In the data rows, 128 means zero.
Some points, each followed by its number:
[138  88  98 135  93  73 123 173 144 183 149 133  41  71 146 183 123 151 166  40  94 112  94 196 151  81 164 104 107  96 116 117] 0
[174 126  40 161 214  87 139 151 172  75 158 179 179 136 130 158 102  73 209   0  87 135  68 140 139 152  92 135 197 217  80 132] 1
[109 177  95 128 152 211 112  70  97 100 141  77 134 183 137 137  89  99  61 197 109 164 160 134  90 148 126 123  85 163 112 143] 2
[ 94  58   0 193 241 109 150  62 139  78 193 105 174 136 186 206  98 149 180 171 141 203 154 140 128 177 129 134 143 147 114  98] 3
[161 209 153 116 104 137  75 140 146 129 173 189  55 146 160 151 115 160  84 164  69  78 123 164 172  95 129 102  53  90 144 163] 4
[108 122  90 164 182 148 134  95 133 109 146 117 140 144 137 151 105 133 131 183 126 179 157 106 142 137 125 134 116 131 147 122] 5
[119 213 102 158 158 165 104 140 140 103 134 125 133 214 135 128 155 161  98 104 137 139 115 104 130 154  81 136 136 121 139 144] 6
[124 132  85 111 160 132 128 113 130  86 134 142 158 123 140 142 103  88 151 118 114 134 125 153 138 129 135 127 138 141 111 108] 7
[128 143 124 122 132 140 100 100 152 102 145 163 139 137 142 145 119 141 112 173 110 123 130 131 138 124 136 141 109 135 135 150] 8
[134 108  90 107 149 141 101  85 158  70 122 147 209 159 146 123 160 145 157 151 141 121 103  99 119 153 131 155 181 137 125 152] 9
[136 207  71 206 217 115 123 160 170 102 173 158 133 189 120 175 136 149 146  45  99 168 122  82 157 141  91 129 132 152 138 141] 10
[113 224 255 124 104 123 104 163 125 147  86 184 125 160  89  56 167 137  52 179 156  87 174  69 155 120  84 138 109  97 180 135] 11
[156   6  48 124  61  89 110  70 161 126 161 169 141  97 165 178 168 244 192 136 136 133  85 184 114 154 165 144 167 161 132 219] 12
[105  84  89 100 117  92 132 105 142 116 166 154 168 106 123 152 132 163 158 138 120 137 149 158 112 146 172 150 112 166 110 129] 13
[146 176 196 153 106 135 117 125 138 160 134 156 110 139  94 121 119 131  70 141  91 124 159  84 129 117 119 132  72 163 137 177] 14
[135  92 101 103 136 168 151  71  88 112 132  92 134 118 153 128  72  77 116 185 117 139 144 172  98 141 139 120 111 162  92 120] 15
[170 103 171 117  69  96 132 134 140 137 126 186 119  97 117 114 131 147 126  95 128  90 105 144 135 127 111 139 152 173 126 181] 16
[154 104 175  22  19 150 110 112 112 102  74 149 180 141 117  59 184 128 122 116 154  41  74 152  77 151 116 146 190 142 106 181] 17
[136 112 140  86  85 121 125 110 119 122 126 151 154 140 137 100 151 155 117 149 151  93 128 155 102 157 121 133 142 156 122 163] 18
[165 133 173  29  39 221 109  80 103  82 107 118 158 157 109  84 135  86  84 144  94  72  86 158  77 121 134 135 136 170  89 203] 19
[144 107 224 116  76 101 152 194 127 171  71 125 119  73  63  78 150  85 139  50 133 102 109  69 129  93 125 139 158 127 122 122] 20
[158 185 163 122 116 119 123 167 101 160  92 115  67 143 173  90 134 105 111  96 153  72  88 176 153 120  74  91 164  72 133 101] 21
[129 186 187 157 130 122 118 157 127 154 120 151  92 136 124 115 127 139  88 146 131 118 155 106 156 117 102 119  91 105 162 130] 22
[135 120 113 131 121 114 126 144 134 144 136 129 101 111 135 145 123 134 142  94 115 124 113 152 140 113 143 121 124 117 124 124] 23
[138 129 162  81  88 150 124 133 122 124 100 120 143 120  94  98 128  85 117  94 110 103 107 123 105 108 141 134 140 148 103 145] 24
[121 153 131 166 166 122 127 143 125 138 139 128  68 123 158 145 100 126 120 146 118 143 134 145 176 107 115 104 109  74 153  99] 25
[145  67 124  78  65 140 166 137  92 140 110  98 120  76  88 121  92  70 143  65 101 118 116 172  78 106 174 124 120 182  74 122] 26
[115 132 118 125 162 136 121  93 135  91 127 150 151 115 137 144 102 105 136 174 113 145 139 118 145 122 140 136 119 127 143 116] 27
[149 108 150 189 122 120 162 186 119 193 111  70  52  89 102 131 108 104 129  57 122 156 120 109 131  91 122 110 118 126 134 113] 28
[122 120 124 101 138 171 130 120 111 120  99  75 120 108 134 121 104  66 130 108 126 130  92 143 135  92 136 117 146  89 118 108] 29
[150  77 125 157 134 124 140 134 155 122 132 129 107  93 112 143 141 142 158 109 111 141 103  96 152 106 124 128 153 110 134 157] 30
[ 87 168 180 107 132   7 110 237 177 129 119 248 153 117  92 119 210 180 189  27 143  87 132  88 202 125 130 157 147  75 181 101] 31
[ 76 197 131 127 129 103  86 192 156 161 135 130 100 153 126 142 162 173 113 118 122 137 141 125 147 121 171 137  79  80 153  86] 32
[191  43 147 132   5 145 122 137 106 216 117  85   0  72 169 143 117 201 107 149 124 109  89 210 136  79 140  84  90  77 154 194] 33
[ 75 172  96  82 148 141  86 143 148  88 117 112 199 166 102 117 175 122 150  93 128 119 100  93 111 123 168 160 147  98 113  94] 34
[ 99  94  65   0  79 236  78   0  96  59 134  95 230 183 158 114 123 149  92 255 137 105 144 197  39 180 192 153  92 161  95 171] 35
[111 201 172 205 155  90 147 228 111 214 136  88  23 120 118 140 109 109  95  74 118 143 158 125 159 102 113  90  65  80 145  58] 36
[139 139 129  74  54 210 109 125  99 130 103  59 125 152 110 103 134  99  88 101 118  99  92 163  52 115 153 130 100 151  88 160] 37
[139 172 158 114 108 148  89 132 126 134 127 143  93 145 148 122 135 135  94 162 114  94 118 143 145 109 131 117  99  80 147 141] 38
[ 92 108 124 106 109 105 169 164  95 143 127  78 167 152 102  98 180 145 143 105 181 114 140 129  72 171 133 127 155 143  99  99] 39
[139  92  98 112 130 162 150  87 100 117 142 101 133 115 143 137  83  93 118 172 115 145 146 168 100 140 136 122 113 168  94 127] 40
[175  77 117  84  22 217 126  81 103 130 111  78  89 120 127 120 110 125  93 129  96 116  80 187  76 108 138 120 128 172  97 215] 41
[143 121 145 213 187 120 163 104 166 123 181 171 152 129  69 170  85 141 121 165  71 209 221  31 112 142 131 152  71 230 125 169] 42
[104 108 153  86  98  86 100 171 209 100 113 196 193 101  50 130 214 181 196  50 123 132  93  43 144 102 173 190 159 129 150 161] 43
[117  90  57  79 165 177 113  15 156   7 165 174 255 171 139 144 138 146 157 218 112 140 130 116  97 172 135 171 157 193 103 182] 44
[133 128 132 148 140 116 167 180  98 161  97  81 105 108 116 109 121  82 140  65 151 127 119 132 117 122 115 105 150 112 120  79] 45
[ 85 156   0 255 255 188  85   0 145 103 255  95  60 191 255 255  10 217  79 255  60 255 234 188 148 170 170 105   0 149 162 144] 46
[138 158 119 120 131 135 109  95 138  94 156 170 162 177 145 124 140 162 110 151 122 114 139 131 128 167 102 135 125 158 127 166] 47
[146 102 177 136 100 121 170 154  83 168  88  84  91  90 139  84 115  85 119 134 174 106 119 149 117 124 102 100 159 105 129  93] 48
[118 234 201  96 132 179  86 128 148  87 104 152 172 203  83  81 156  94  71 132 100 101 137  66 119 127 109 142 117 134 135 155] 49
[142 121 141 172 125 127 150 163 123 169 119  95  72 107 115 133 110 114 128  85 119 150 125 118 130 103 126 111 119 125 129 120] 50
[152  98 149 214 134 116 175 196 112 208 103  48  26  81  97 138  97  93 135  36 130 174 124 107 138  83 108 109 121 120 137 106] 51
[ 60 178 204  84 136 128  93 135 144 111 100 169 201 158  78  92 174 154 107 218 148 137 194  38 143 126 166 176  85  82 181 100] 52
[110 117 168  88 105 101 112 112 103 142 111 137 144 111 160  98 139 130 120 206 165  84 147 153 132 141 138 130 129  94 139  94] 53
[110 113  53 144 187 127 122  91 154  91 152 120 190 164 158 147 152 162 166 153 149 158 131 107 130 161 125 139 159 133 125 122] 54
[141 199  79 216 254 212 155  64  81  64 140  56 175 193 178 120  37  21  74 166 126 160 145 102 101 157  31 101 138 173  96 104] 55
[165 134 145 115  83 162  98 129  98 162  79  84  31 115 188 103 130 114 104 121 134  83  50 196 165  91  99  84 161  28 154 135] 56
[149 116 143 140  94 185 128  85 100 154 121  80 100 154 141 116 128 162  79 194 142 136 142 126 102 143 103 118 109 143 134 175] 57
[115 110 166 126 148 101 142 128 118 145 107 124 148  98 119 110 127 109 140 174 157 126 158  98 134 126 139 132 131 111 141  84] 58
[141 129 127 100  76 158  88 130 154 124 115 132 105 131 125 132 147 149 118  97  97 120  78 137 142  95 149 132 125 106 139 172] 59
[ 81 170 139 123 130 149  92 138 141 136 139 116 117 139 117 143 129 132  96 159 102 142 144 118 141 110 174 137  66  95 141 112] 60
[141 105 151  86  84 138 111 113 135 123 110 141 131 103 125 115 130 120 126 140 121 103 109 139 124 113 153 134 130 127 130 148] 61
[ 74 229 133 177 207  95 131 156 113 151 159 123 153 204 156 127 139 146  79 172 180 139 201 112 127 194 105 120  93 121 132  56] 62
[145 118 138 127 156 147 125 100 136  94  98 141 140  99 136 121 101  72 147 128 116 116  89 116 157  99 108 126 169 110 132 128] 63
[125 146  96 100 120 193 123  91  96 101 117  77 144 185 156 103 125 117  93 179 149 119 124 166  94 165 108 116 135 128 115 129] 64
[ 95 110  80   0  71 226  73   0 106  65 130  98 227 183 168 107 127 139  85 255 133  98 142 195  58 173 195 149 100 149  85 164] 65
[146  96 122 137 109 128 150 105 112 145 134 115 122 127 146 126 117 148 121 155 145 128 139 149 110 152 112 120 131 158 126 146] 66
[170  79 152  93  55 111 149 111 131 143 118 146 149 114 115 100 152 128 145  71 131  88  98 140  83 142 120 132 173 191  91 180] 67
[134 137 108 223 201 162 105  91 188  96 158 152 135 172 120 178 129 190 123 179  98 200 139  21 167 115 103 153 117 130 177 194] 68
[144 175  45 140 197 167 126 109 142  43 137 137 200 193 147 130 136  80 157  38 116 133  67 118 128 149  74 134 211 160  95 144] 69
[123 153 141 110 130 116 137 143 109 129 132 134 128 121 122 121 111  90 114 114 123 113 136 153 123 131 127 122 111 144 106  98] 70
[119  78  20  88 108 133  91  25 126  85 178 139 175 165 226 160 120 217 124 233 157 123 137 244  94 208 147 139 130 169 116 163] 71
[133  46  32  79  37 216 141  29  70 165 198  43  91 155 160 170  80 190  56 255 108 161 183 255   3 189 204 111  16 220  83 195] 72
[128 193 232 126 114 112 108 160 133 142  95 168 129 149 108  72 162 133  81 152 154  89 147  78 150 129  93 133 123 103 168 136] 73
[130  99 117 119 108 156 155 138 106 144 123  77 116 121 105 126 120 106 131 103 124 138 123 131  91 120 146 120 128 138 102 126] 74
[ 74 169 186  93 135 121  93 121 149 108 109 169 187 140  87 102 166 151 113 192 145 134 173  65 139 125 156 163 102 106 164 113] 75
[120  63  98 105 147 176 134  61 119  95 113  86 174 112 128 122 118 103 150 174 130 153 121 104 117 118 134 135 162 128 112 133] 76
[121 147 138 157 151  97 153 135 108 155 151 147 105 129 143 133 103 134 108 170 142 138 178 148 137 156 109 116  92 145 129 104] 77
[146  74 192 229 128  22 184 212 104 255 105  96   0  57 151 131 142 204 158 111 193 151 143 115 199 107  77  86 149  22 205  80] 78
Which five points above are nearest to each new point by angle? Their numbers follow each, nearest first.
[ 80 185 126 124 127 111  92 179 144 153 130 128 112 154 117 134 153 164 122 113 126 121 144 125 139 118 158 135  87  85 151  95] 32 60 36 31 22
[160 103 155  57  75 139  92  97 146  76  90 190 151  74 138 108 116  77 140 121 104  71  60 150 150  91 141 141 173 127 120 159] 61 17 63 24 19
[118 123 142 128 137  95 132 142 134 128 121 152 142 115 128 120 141 134 144 124 143 127 135 119 150 132 121 134 144 116 143 110] 31 58 43 78 75
[ 82 142   0 245 246 175  95  15 150 101 244  95  82 184 238 255  44 190  89 255  89 255 208 187 147 167 143 104   0 149 143 124] 46 5 3 2 68
[ 84  84 203 111 164  62 154 138 107 169  76 121 175  55 113  87 118  78 156 215 201 123 199  80 142 126 153 136 130  91 158  24] 58 53 52 75 48
[ 75 181 140 118 129 145  81 137 141 134 143 119 112 137 109 144 135 145  91 162 110 147 155 110 145 102 176 136  56  79 137 112] 60 32 52 75 38
[124 129 134 154 147 104 168 193  95 169 102  78 104 104 116 117 115  75 145  64 151 140 130 121 112 121 128 105 137 112 113  54] 45 51 28 50 36
[ 92 159 186 126 128   0 116 226 180 129 126 255 146 116  89 123 213 185 178  30 150  97 122  91 202 120 124 148 162  77 175 108] 31 43 32 73 20
[139  55 107 108  80 165 179 136  87 166 110  37 111 107  88 119 120 102 134  97 130 144 123 147  46 122 168 112 121 161  77 125] 74 26 37 41 40
[185  73 110 133 114 108  95  66 166 102 157 203 146 144 165 150 154 221 148 174 117 105 105 130 145 142 112 141 160 145 151 218] 12 47 8 71 9
[223  12 170 142   0 151 116 165  82 255 119  66   0  40 193 156 109 248  84 151 111  88  55 252 149  51 146  51  72  18 197 234] 33 56 0 23 78
[130  83 109 120  98 159 158 135 102 149 125  67 115 113 102 129 110 109 130  99 125 148 123 143  73 125 154 119 112 152  94 122] 74 26 37 41 40
[111 162 117 119 151 108 143 151 132 116 158 150 161 124  99 137 104  89 136  96  99 132 161 139 106 130 150 129  94 173  90  90] 70 7 1 42 13
[112 125 119 116 131 116 153 149 106 141 118  98 158 142 114 104 151 121 145  96 165 122 130 126  99 156 123 128 155 130 108  97] 39 45 34 74 48
[128 137 130 152 157 112 181 211  86 170  88  48 106 101 105 107 107  49 146  37 153 133 126 128 109 113 114 103 156 110 110  40] 45 51 28 50 48
[126 184 113 139 143 154 109 135 137 109 134 118 135 186 138 126 148 152 107 105 136 122 107 122 128 151  98 134 139 120 136 144] 6 10 69 47 49
[140 151 113 255 228 184  82  59 224  77 181 171 117 198 122 204 133 242 108 224  90 232 158   0 196 107 102 169  95 105 211 223] 68 5 42 46 8
[ 73 205 197 126 162   0 112 255 202 126 130 255 146 106  77 123 220 190 190   7 148  91 140  79 219 119 129 157 151  75 197  71] 31 43 32 73 20
[110 142  42 183 195 160 110  64 130 115 196 100 110 162 189 203  83 172 102 227 112 188 171 156 131 153 135 117  62 134 136 128] 46 5 3 2 71
[ 93 103 175 125 165  81 153 130 113 148  94 128 162  87 121  99 117  94 148 194 172 130 179  90 139 131 140 132 131 107 145  53] 58 53 52 75 48
[170  83 145 131  46 139 126 144 110 182 123  98   7  91 160 140 116 185 112 136 122 115  89 187 141  85 135  90 109  78 158 178] 33 56 0 23 59
[137  97  53 105 180 161  85  49 176  25 118 157 255 164 150 125 168 151 181 167 144 119  75  75 112 153 131 178 217 136 123 170] 9 44 54 69 76
[123 163 154 145 174  88 120 173 154 127 104 148 135 115 119 122 152  93 158  53 129 118  96  74 181  97 115 131 176  80 136  92] 31 20 43 45 63
[117 152  74 114 192 132 113 105 137  68 144 143 168 117 151 156  94  65 155 111 101 134 109 154 147 124 136 130 147 144  97  88] 7 1 69 27 3
[139  73  56  86 165 162  62  25 189  11 114 168 255 174 161 116 183 162 189 174 166 111  76  71 116 167 117 177 236 147 122 186] 9 44 54 76 69
[ 78 198 131 130 134  98  87 195 150 154 121 128 110 146 123 138 162 158 123 102 138 125 128 124 157 120 164 129  98  63 155  84] 32 60 31 36 22
[147  89 126 130 101 129 146 106 110 141 129 119 118 126 141 127 125 146 119 160 147 123 137 148 104 151 115 124 133 157 124 156] 66 57 72 18 41
[221  21 161 136   0 139 111 157  98 255 117  78   0  55 172 151 112 238  94 152 122  93  64 236 145  51 132  61  77  52 183 229] 33 56 0 41 23
[ 46 255 114  94 129  94  56 241 171 149 128 140  95 177 102 136 191 187 108  81 123 135 137 106 164  99 201 130  52  31 171  72] 32 60 31 36 34
[109 150  13 207 216 173  98  48 138 114 212  99  91 174 199 225  60 184  90 247  89 212 181 161 148 153 138 112  39 136 136 135] 46 5 3 2 68
[109 169 163 203 174  58 181 132  83 171 194 173  70 120 156 143  73 150  79 207 150 142 242 177 143 178  93  88  52 147 158  89] 77 62 25 22 46
[188  55 198   0   0 146  66  95 152 112  76 187 128  45 107  87 128 115 123 137 100  57  62 179 126  63 189 155 150 153 126 220] 61 17 19 16 24
[187 220 180 125 110 109 119 198  87 186  79 104  19 148 198  81 123  87  94  63 160  41  61 207 157 121  35  63 168  32 141  93] 21 56 48 45 36
[150 125 167 126 117 126 155 138  98 137  96 118 123 101 125  97 112  65 124 110 144  96 121 140 126 119 107 113 152 127 119 107] 48 45 20 21 70
[ 81  84 139 131 143  96 148 149 130 147  97  97 157  94  95 128 156 135 170 127 154 157 158  67 125 117 179 146 142 102 137  72] 58 39 43 52 20
[103 113 125 104 119 118 167 159  92 149 127  92 170 158 111  89 174 139 152  92 178 116 142 127  71 178 121 123 159 143  93  98] 39 45 74 67 17
[125 161 206 153 148  23 129 222 167 160 127 219  88  61  93 135 131 112 160  44 106 110 128  95 208  77 130 127 124  95 157  84] 31 20 36 78 0
[121 112 107  75  43 160 121 148 121 163 140  82 132 170  71 120 184 189 121  87 125 119 127 145  41 149 179 142  92 165  93 174] 37 41 39 74 72
[139 101 128 144 128 122 134 133 141 131 127 133 118 108 116 138 131 135 152 103 117 131 108 106 144 106 126 124 140 116 132 143] 30 43 23 0 28
[151 132 156  30  46 214 118  87 101  88 106 123 160 152 102  83 136  90  82 140 101  78  90 152  71 117 129 141 137 169  88 201] 19 37 17 24 41
[161 170 148 132 118 131 119 162  94 160  96 106  66 157 175  93 123 114 113  94 155  74  82 172 148 125  68  86 165  74 128 109] 21 56 48 45 38
[150  94 132 108  92 125 140 119 127 135 122 133 145 119 121 115 142 127 141 108 134 117 112 132 105 135 130 139 151 167 103 157] 67 17 16 18 26
[174  78 148 146  55 134 123 139 103 196 122 102   3  91 159 145 114 180 105 149 124 116 102 184 139  90 129  91 100  81 157 171] 33 56 0 78 23
[117 140  42 191 196 161 112  60 127 124 198 104  90 158 188 199  66 168  97 231  99 194 173 163 135 145 141 114  57 132 139 126] 46 5 3 2 72
[113  86  88 116 143 102 125 100 166 122 177 166 182 119 107 164 142 168 166 131 102 159 163 110 110 146 178 150 104 168 119 137] 13 44 42 12 3
[105 124 129  97 115 106 165 160  93 146 117  90 168 146 104  93 166 125 150  86 175 110 130 141  77 179 123 130 159 145  92  93] 39 45 67 74 17
[121 142 148 172 152  81 160 137 105 157 165 163  99 124 149 142  98 153 101 189 146 137 202 156 142 162 106 108  75 140 146 102] 77 62 46 22 25
[131 119 125 151 138 112 171 196  89 165 100  58 104 100 113 113 116  74 150  60 159 138 119 130 105 120 120 103 146 116 102  56] 45 51 28 50 48
[172  44 127 166  81 130 185  77  85 171 133  94 110 121 171 125 117 172 113 196 174 136 158 174  87 183  85 114 139 182 118 185] 66 57 72 40 71
[145 114 143 143  84 201 124  69 101 157 127  70  98 169 139 114 128 170  64 216 136 148 144 123  87 145 110 124 100 141 131 193] 57 72 2 66 64
[112 150  62 114 192 133 121 109 145  63 146 155 162 125 146 162  76  43 159  93  91 145 116 160 147 121 146 129 133 137  98  75] 7 1 69 27 3
[146  98 160  69  59 141  97 111 140 125 101 151 129  97 125 114 133 127 122 133 113  90  99 145 128 105 158 141 141 125 132 165] 61 17 59 19 24
[136 134 102 239 215 190  94  68 198  95 169 142 134 175 116 189 127 210 108 212  96 224 161   5 154 121 101 166  96 132 196 204] 68 5 42 46 8
[156  65 124  65  68 156 164 117  94 138 116  85 133  82  98 110 100  56 134  79 105 116 108 176  64 115 159 124 135 183  64 133] 26 74 24 41 37
[138  89 119 157 136 122 138 127 144 130 133 117 117 107 123 141 137 143 156 114 123 139 109 100 141 113 125 127 149 105 135 141] 30 78 51 28 12
[182  79 153 151  21 131 121 156 106 218 125 104   0  83 166 152 122 210 100 144 116 110  86 202 151  79 138  81  89  62 168 196] 33 56 0 78 23
[133 153  80 132 174 178 129  98 133  78 122 102 185 185 133 121 141  94 137 110 134 146 106  95 109 150  94 146 178 150 105 139] 69 9 55 54 44
[159 178 164 127 117 116 124 163  99 153 101 112  72 142 181  89 123  98 108 107 159  73  96 171 152 130  72  89 156  75 135  96] 21 56 48 45 38
[148  94 249 100  52  82 161 214 132 186  57 121 109  49  28  65 167  76 149   0 141  87  88  56 115  67 132 139 180 132 117 127] 20 24 45 28 67
[133 126 132 132 103 178 100 101 131 135 130  98  99 142 125 135 125 159  89 186 113 146 130 118 119 113 145 131  91 115 146 173] 57 72 2 60 38
[ 78  61 238 129 167  35 173 127  92 179  54 132 170  38 127  63 102  76 163 255 221 121 222  57 152 123 153 131 147  79 169   4] 58 53 48 52 75
[155 113 170 159 150  34 122 169 198 108  90 239 147 101 137 107 185 168 199  48 162  89  70  79 227 113  64 144 241  88 186 152] 31 43 30 16 20
[188 255 187 142 135 120  98 204  68 181  91 102   0 178 246  79 126  75  73  71 178  10  62 226 179 122  14  31 164  14 139  67] 21 56 38 48 36
[167 134 183 165 162   9 107 177 213  87  82 255 166 108 147 103 214 189 232  23 164  65  38  55 255 117  42 157 255  62 208 166] 31 43 30 16 73
[130 103  84 102 145 143  89  73 165  51 120 153 222 162 142 122 170 156 168 149 146 110  86  91 117 157 128 161 198 131 123 160] 9 44 54 69 47
[109 125 111 115 124 113 158 159 102 139 129 101 158 149 118 109 159 130 147  83 171 110 129 137  85 167 125 128 157 133 102  91] 39 45 34 74 67
[102 158 169 125 130  38 125 202 170 129 130 217 141 116  88 122 185 173 172  62 138 108 133  95 185 119 122 149 146  91 171 109] 31 43 32 73 20
[146 167  38 149 185 165 131 117 115  86 138  98 140 194 171 137 119  88 137  58 129 137  86 163 123 157  79 106 182 134  93 122] 69 1 55 7 6
[105 112 159 128 161  47 144 164 155 144 105 190 152  98 125 118 165 155 179 125 175 132 141 106 188 136 107 143 169  96 187  88] 31 78 58 43 75
[146 116 148  71  89 141  94 103 146  77  98 176 150  90 128 108 124  81 135 127 102  86  76 139 146  99 137 144 164 134 125 159] 61 63 17 24 19
[106 130 139 118 134 175 151  84 101 110  88  66 185 194 135  67 164 108 113 166 183 127 128  88  85 177  80 138 181 127 115 122] 64 39 76 55 9
[137 182  96 179 184 124 113 150 163 106 148 153 140 173 128 159 134 139 139  67 107 150 119  95 146 133 102 134 135 139 134 147] 10 6 69 1 68
[184 168 163 101  97 199  88  87 125  85  99 149 115 143 143 100  95  74  76 131  92  87  80 138 143  98  87 122 150 141 123 196] 19 41 24 49 63
[118 158 153 180 163  81 161 144 103 161 167 159  91 123 148 139  94 143 100 178 143 135 204 147 145 160 106 113  71 150 142  87] 77 62 22 36 25
[123 138 110 204 185 160 108  98 176  99 158 139 135 155 117 166 131 180 118 177  99 189 141  46 158 117 114 144 110 125 163 176] 68 5 42 46 10
[159 181  70 226 240 186 139 113 126  95 126  84  99 162 157 154  74  61 121  85 107 176  99 102 161 109  53  98 163 121 126 116] 55 10 69 6 5
[116 149 145 165 153  93 152 140 110 157 157 147 104 129 139 134 100 137 106 166 137 136 180 144 139 148 109 112  90 136 140  99] 77 62 25 36 22
[118 119 134 122 144  90 137 136 135 129 118 161 149 113 128 121 137 131 153 117 145 125 139 121 151 130 124 132 149 121 139 108] 31 58 43 78 75
[115 142  26  80 211 153 114 104 137  27 155 150 190 109 160 181  61   1 182  85  70 140  95 188 145 104 165 135 140 154  71  63] 7 1 69 27 63
[157  89 133  97  71 121 146 114 125 132 121 136 144 106 112 118 139 128 132  89 124 104 106 135 102 136 130 137 157 179  97 163] 67 16 17 26 24
[126 128 126 159 153 117 172 185 100 166 109  74 104 112 108 120 110  78 149  62 152 132 124 119 117 124 124 105 143 117 106  66] 45 51 28 50 36
[115 228 184 246 167  82 155 255  92 238 129  62   0 113 111 145  95  95  82  48 133 141 153 111 167  92 102  70  56  57 149  38] 36 50 51 28 25
[112 129 119 114 127 114 158 149 111 132 120  95 166 147 108 106 161 125 147  94 159 119 136 112  94 164 125 135 156 137 106  90] 39 45 34 74 67
[138 119 135 190 173 127 154 119 141 136 159 142 131 129  80 152  91 120 123 143  92 194 188  63 116 125 132 143  78 199 129 142] 42 68 5 14 46
[123 136 165 137 122 174 132 128 121 132 112  97 121 129  80 117 117 104 100 137 107 150 144  74 111 100 138 135 102 144 125 146] 14 49 42 24 2
[167  69 156  96  56 102 148 132 125 152 117 144 143 103 117 100 140 122 151  70 138  82 106 145 100 139 123 142 173 177  95 173] 67 16 17 26 24
[116 125 143 120 139  90 130 140 138 128 117 164 146 124 126 122 147 140 152 116 146 128 134 120 154 127 123 134 148 111 145 108] 31 43 58 75 78
[123  64  89  83 131 113 127  88 123  92  94 122 214 129 155 100 163 130 178 154 195 109 105 126 116 165 125 149 215 126 127 115] 9 76 54 44 17
[132 152 155 198 168  71 181 146  85 183 183 150  69 121 146 142  80 149  87 198 144 139 222 152 143 175  94  97  62 144 142  88] 77 62 36 25 22
[127 160  70 150 191 197 127  87 141  62 126  98 199 210 134 120 141 103 130 102 130 157 100  82 112 160  90 135 181 154 112 144] 69 55 9 54 6
[182 157 137 133 109 144 117 109 110 125 154 158  85 154 176 128  96 124  87 140 115  89 114 182 132 127  83  95 119 143 120 170] 4 38 56 21 41
[ 90 165 139 121 127 143  95 133 138 132 140 125 118 142 108 146 136 145 104 157 107 139 145 115 134 108 165 136  73  91 142 116] 60 32 52 75 38
[151 114 143  68  90 142 102  98 144  83 103 167 150  94 139 109 122  85 135 117 108  84  80 150 145  96 134 141 165 128 117 157] 61 17 63 19 24
[104 138  21 203 218 102 130 161 168 101 178 124 129 147 143 199 142 174 194  50 119 194 108  94 167 130 129 128 151  97 136 103] 10 3 54 1 68
[120 147 150 180 157  88 161 133  96 156 159 159  97 129 153 139  93 143  98 196 143 142 205 158 138 157 102 104  72 142 148  96] 77 62 46 25 22
[116 128 138 128 143  95 128 139 140 125 122 160 138 120 125 125 140 134 143 121 142 125 135 116 159 131 123 132 146 113 147 110] 31 43 58 75 78
[110 143   0 221 226 163 108  36 131 123 225  90  83 168 219 236  47 183  90 255  98 233 202 180 136 163 146 114  27 142 141 132] 46 5 3 2 72
[130  88 144  66  79 119 122 131 143 128 118 147 137  83 106 123 139 121 154 105 110 101 105 142 123 100 169 133 139 127 117 136] 61 24 26 67 17
[131 104  76 109 153 146  89  68 162  58 121 152 226 151 148 134 164 156 166 151 145 117  87  92 121 150 127 162 193 139 125 161] 9 44 54 69 76
[102 122 117 107 122 114 159 155  97 143 121  86 163 151 112  99 167 131 145  85 174 121 133 133  81 162 121 126 157 137  97  89] 39 45 74 34 67
[157  62 110 170  84 136 170  83  76 158 144  95 106 127 164 128 109 176 102 206 173 140 166 179  85 175  88 111 126 195 110 182] 66 57 72 40 71
[109 114 148 130 158  54 145 157 144 133 111 178 157 104 125 115 157 127 180  97 167 131 141  96 183 128 114 138 177 100 164  85] 31 58 43 78 20
[144 121 145 211 178 131 157 110 152 131 170 148 142 119  73 158  80 125 107 145  80 202 197  50 116 121 122 153  81 217 119 160] 42 68 14 5 46
[141  99 155  78  73 137 108 113 136 128 105 149 132  95 120 112 127 118 126 136 120 101 103 139 129 107 147 145 136 134 128 155] 61 17 24 19 16
[154 134 152  60  60 192 110  86 110  91 112 130 157 150 111  90 130 104  95 139 106  83  89 144  88 124 130 130 139 159 100 187] 19 17 37 24 41
[121 193 106 156 152 155 105 142 144 113 128 124 131 197 140 124 157 155 113 112 136 137 113 112 132 146  92 125 140 115 146 143] 6 10 69 47 62
[156 136 154  45  52 204 111  92 111  84 106 125 164 151 112  89 129  81  86 132 104  86  98 154  73 125 133 137 135 168  86 181] 19 37 24 17 41
[170  96 255 102  48  93 161 205 131 185  45 135 111  50  42  61 153  62 147  13 137  84  94  57 121  67 123 140 178 144 123 138] 20 24 16 67 28
[ 75 148  96  99 158 135 116 141 151  92 126 118 196 145  97 129 162 112 162  83 123 139 117  91 113 131 163 157 139 117 112  91] 34 43 69 9 54
[123 190 109 152 148 142 108 139 141 105 129 126 126 190 142 124 155 151 101 112 138 129 117 116 133 147  94 128 137 122 142 145] 6 10 47 49 69
[128 134 142 132  70 231  75  77 140 153 129  89  76 159 121 145 129 204  47 242 104 163 141 104 114  82 167 135  58 100 177 210] 57 60 38 72 8
[153 205 121 155 127 168 112 141 140 127 155 132  93 182 130 133 137 142  86  92  92 121 115 135 111 138  93 115 104 135 110 174] 6 4 10 14 49
[ 70  66 252 124 195  33 179 133  98 188  46 128 187  25 119  54 120  57 180 255 218 121 255  55 151 142 159 142 137  77 176   0] 58 53 52 75 48
[159 142 164   5  16 249  89  64 103  66 101 130 183 171  97  74 137  73  74 152  87  69  80 157  54 125 146 151 134 184  80 218] 19 37 17 24 41
[135 112 143 184 188 129 160 118 163 136 169 154 164 118  59 150  92 124 127 152  88 199 215  39 117 121 141 152  74 212 121 153] 42 68 5 14 27
[116 143 127 151 148 115 162 180  98 151 100  74 112 118 112 118 127  81 142  77 151 128 127 120 116 120 121 109 138 107 115  68] 45 51 28 50 36
[ 89 179 137 119 130 115 101 174 146 138 124 126 116 145 124 135 155 153 121 113 130 128 142 125 139 117 155 134  98  80 148  94] 32 60 31 36 52
[111 123 143 133 147  86 132 141 138 127 115 157 144 112 125 126 138 135 148 125 150 127 140 109 162 136 122 137 151 111 149 101] 31 58 78 43 75
[130 153 112 213 197 172  93  82 192  94 162 145 125 170 133 169 138 193 119 190  97 196 138  32 167 111 109 146 106 119 178 189] 68 5 42 46 8
